Rows are one point carried round by a steady rotation, each followed by how many ticks it has turned.
The counts run from 0 to 735.
[122 147 139 133 145 107  84 164 104 152 131 118 151 143 152  92 203 139
 101 164 149 141 115 131 110  85 137 110  84 152 112 148 101 114  86 108
 176 146 125 157 113 104]
612
[192 103 139 167 132 165 160 134 147  80 147 169 130  84  98 146 101 157
 148 132 142 119 122 118  73 128 113 148 150  95 121 141 147 142 145  84
 121 156 139 102 109 148]
726
[104 121 176 136 105  92 112 132 136 145 163 117 105 101 173 131 153 134
 129 118 100 198 120 127 120  81 136 129  43 161 109 151 123 109 145 145
 121 135 146 119 117 109]
257
[116 133 170 174 153 161  92 132  91 136 164 132 171  70  88 157 123 128
 135 141 115 145 151  98 136 117 117 111 122 155 133 142  92 120 140 159
 146 172 109 118 145 138]
485
[ 96 168 146  82 147 105 143 130  84 114  66 101 119 118 145  88 127 124
 149 114 133 151  88 151 143  82 127 173 130 131 145 110 156 139 115  98
 142 103 121 152 118 123]
10
[144 100 100 165 182 131 134 127 124 124 145 159 147 136 110 171 151 139
 135 155 108 162  98 144 118 127 148 114 130 117 172 133  91 103 102 136
 176 159 151 132  67 129]
373
[ 94 158 108 169 150 180 117 156 127 121 123 161 116  95 113 112 101 125
 130 129 100 147 166  99 167  83 171 140 103 103 109 164 108  93 159 135
 125 144 128  97 116 168]
343
[155  84 129 162 146 152 129 124  76 133  43  86 127 106 186 136 129 126
 104  74 140 146 157 155  71 121 140 122 112 129 118 147 131 127 163 128
 104 131 124 109 107 130]
707
[111 143 175 166 153 152  88 164 100 114 189 138 159 110 155 148 128 152
 120 139 138 127 135 191 153 117  94 115 144 166 155 115 135 120 136 135
 120 160  88 121 148 102]
633
[156 133  99 112 152  90 117 135 144 108 117 124 124 163 172  97 139 157
  94  75 112 140 169 142  63 159  88 162 109 107 173 138 144 147 172 134
 121 122 110 132 146 125]
285
[110 142 157 160 118 130 104 137 103 123 125 122 120  71 176 101 113 141
 175  66 128 160 169 170 134  88 151 122 105 121 121 146 129  72 156 147
  99 110 105 140 109 135]
181
[123 135 104 152 172 174 124 157 120 113  64 140 100 105  99 120 109 133
 113 132 121 138 167 103 154 130 168 185 118  99 107 141  95 151 180 109
 137 116  99  75 141 161]
346
[145 125  92 123 207 141 145 160 152 134 140 169 148 130 114 154 156 117
 141 146 132 140  87 158 120 102 152 100 136 130 174 149  94 114  86 109
 171 148 111 127 104 133]
374
[ 74 133 141 103 163 136 109 130 153 125 185 148 110  96  92 146  97 144
 144 141 115 149 136 100 153 119  84 116 148 129 150 152  85 115 115 156
 135 186 133  82 142 141]
658
[131 135 142  90 179 122 121 133 175 159 118 151 131  96 110 133  97 118
 108 168 180 148  93 154 101  92 149 114 112 151 129 146 136  92  57 117
 112 146 143 117 100 137]
227
[ 91 142 102  61 146 117 133 110 135 140  95 114 117 109 162 122 120 103
 143 137 122 182 148 181 147  94 135 151 121 120 149 165 127  74  93 142
 165 129 142 132 102 151]
678
[ 93 155 125  72 169 138 105 147 157 128 146 144 105 100  95 113 102 123
 144 133 139 144 134 105 150 102  94 147 169 131 154 155  94 147 114 135
 145 172  99  89 186 135]
659
[162  76 140 125 147 131 101 111 141 129 155 126 146  98  90 151 134 135
 100 107 131 127 138 120  54 120 144 131 164  75 117 155 102 108  61 141
 180 131 119 122 118 129]
53
[142 159 143 156 133  86 118 173 118 130 123 159 137 124 145  85 179 153
 148 139 180 126  98 109  95 125 114 134  65 147 119 132 137 134 146  92
 130 169 151 158  84 123]
614
[107 163 132 137 149 134 105 147  87 124 154 150 194  81 143 144 163 106
 107 151 153  98  83 147 144  63  99 131 140 164 104 154 155 157  93 110
 163 162 127 142 107 132]
471
[118 115 117 181 129  88  80 140  91 139 127 128 138 137 138 102 202 157
 102 157 146 164 127 115  99 137 108 117  79 133 117 132 109 117 123 122
 167 140 140 155  64 109]
611
[139 122 156 114 145 141 133  92 130 100 108  94  98 103 151 131 122 117
  94  98 113 123 116 115  82 108 127 180 151 122  99 159 159 212  98 109
 122 109 122  80 138 129]
569
[129 162 148 154 184 124 106 115 118 132 181 139  94 134 130 129 179 137
 141 164  74 138 174 157 149 127 147 117 118 147 155 173 134 121 120  86
 180  88 129 156 146 135]
597
[ 90  89 118 154 144 165 144 141  63 127 123 114 147 122 133 147 143 149
 166  99 101 172  90 118 148 105 138  97 108  97 129 143 110  80 152 119
 149 163 159 108 100 123]
23
[127 118 142 189 188 157 115 125 104 121 111  94 144 119 163 128 118 142
 142  54  83 130 147 122 112 123 154 130 102  90 138 154 119  90 155 146
  75 149 124 116 103 141]
33
[123 123 116 181 103 128 121 125  83  77 123 136 122  95 141 105 136 169
 140  83 114 126 129 126  98 112 136 170 152  65  98 111 121 130 140 110
 160 108 127 119  67 130]
189
[151 103 115 126 213 146 141 154 116 139 108 148 148 145 112 149 146 119
 111 147 132 156 117 144  88 127 155  93 119 125 189 133  85 111  90 142
 156 150 103 117 121 133]
378
[125 127 171 129 134 140 116  88 140 115 165 116 108  79 166 151 132 122
 110 121  88 121 121 135 112  67 117 145 147 131  83 196 147 159  72 110
 144 122 141  92 102 135]
572
[137 134 146 172 149 101 102 161  82 116 119 138 165 146 125  99 195 147
 123 152 164 128  92  96 104 140 117 151  88 127 112 112 109 153 135  85
 176 155 140 149  83 107]
615
[117 129 162 147 142 141 146 127 139 110 159 142 101 143 179 115  91 151
 133 130  54 159 201 109 119 116 131 132 107 104 143 146 150 112 147 132
 108 122 153  87 157 156]
419
[156 124 138 154 172 145 140 135 134 101  74 100 136 113 170 119 120 109
 146  57 122 118 134 128  90 135 146 166 133  97 132 148 145 165 168 118
  72 127  99 109 128 143]
36
[133 110  99 142 145 168 128 168 129 106 159 185 111 105 137 123 137 172
 157 112 140  98 112 145 126  72 134 121 186  91 109 154  97 117  93  88
 138 135 113 101 119 141]
197
[147 126  88  81 142 101 132 134 120 103 116 130 163 148 177 100 162 128
 110 120 155  98 136 121  74 134  71 151 167 116 137 137 133 171 100  98
 171 146 127 127 112 146]
295
[105 142 142  94 142 137 164 139 110 147 112 130 176  85 140  93 120 101
 195 132 123 143 172  82 148  96 150 107 110 132 148 161 128  96 145 110
 126 152 139 123 137 195]
166
[100 126 129 112 125  88  95 125 158 131 170 149  58 126 180 116 136 175
 125  89 120 159 159 135 120 105  98 118 113 134 113 184 149  93 126 111
 111 124 159 110 130 133]
430
[145  94 111 161 199 139 133 139 109 128 111 153 148 148  87 165 155 150
 132 157 129 153  89 134  93 161 135 101 131 112 186 109  93 122 124 123
 172 153 113 102  99 115]
377
[ 97 124 146 135 140 111 136 107  88 100  99 108 133 135 152 118 121 158
 148 107 139 136  64 147  90 145 119 155 133  98 149  95 126 142 100 126
 139 142 156 127  48  92]
539
[111 128 147  91 143 128 127 141 154 122 144 137  77 122 189 103 131 151
 108 120  88 139 168 152 128  90 118 137 130 132 121 170 152 133 107  93
 116  95 117  84 180 145]
425
[101 146 144 123 146 114 149 134 125 114 137 148 145 119 179 130 106 143
 192 108 156 133  65 164 122 103 136 146 122 118 143 112 152 119 109 126
 114 177 170 149  60 128]
542
[146 114 115 136 206 138 151 156 143 148 123 165 139 128 131 150 128 127
 141 141 146 153 107 145  95 125 143  71 105 141 199 147 103  87 116 132
  99 158 127 135 116 149]
379
[101 153 181 151 180 132 165 112 119 136 150 180 112 108 119 156 121 137
 148 180 108 150  93 127 141 123 149 120 102 183 165 131 170 175 146 108
 114 127 151  98 133 133]
243
[ 95 156 118 113 115 137 127 163  89 126  91 144 136  79  93  82  89 136
 138 124 159 126 115  84 116  73 141 174 121 117  79 142 127 134 130 110
 136 118  92 115 144 158]
335
[104 151 153 128 132 134 170 134  98 125 121 140 152  71 126 111 134 114
 225 127 133 129 145 103 148 121 116 107 122 139 155 152 137 138 174  96
 142 149 144 115 121 170]
167
[ 91 103 146 124 135 143 113 110 128 116 164 124  81 144 173 128 135 166
  97 142  63 152 165 142 142 115 115 114 140 121 125 171 132 125 115 111
 154  87 134  83 164 125]
424
[128 137  95 111 182 115 163 167 139 107  73 156  94 143 158  90 122 124
 169 134 141 155 154 132 137 162 137 136 136 110 191 111  98 140 156 109
 114 119 121 111 116 150]
523
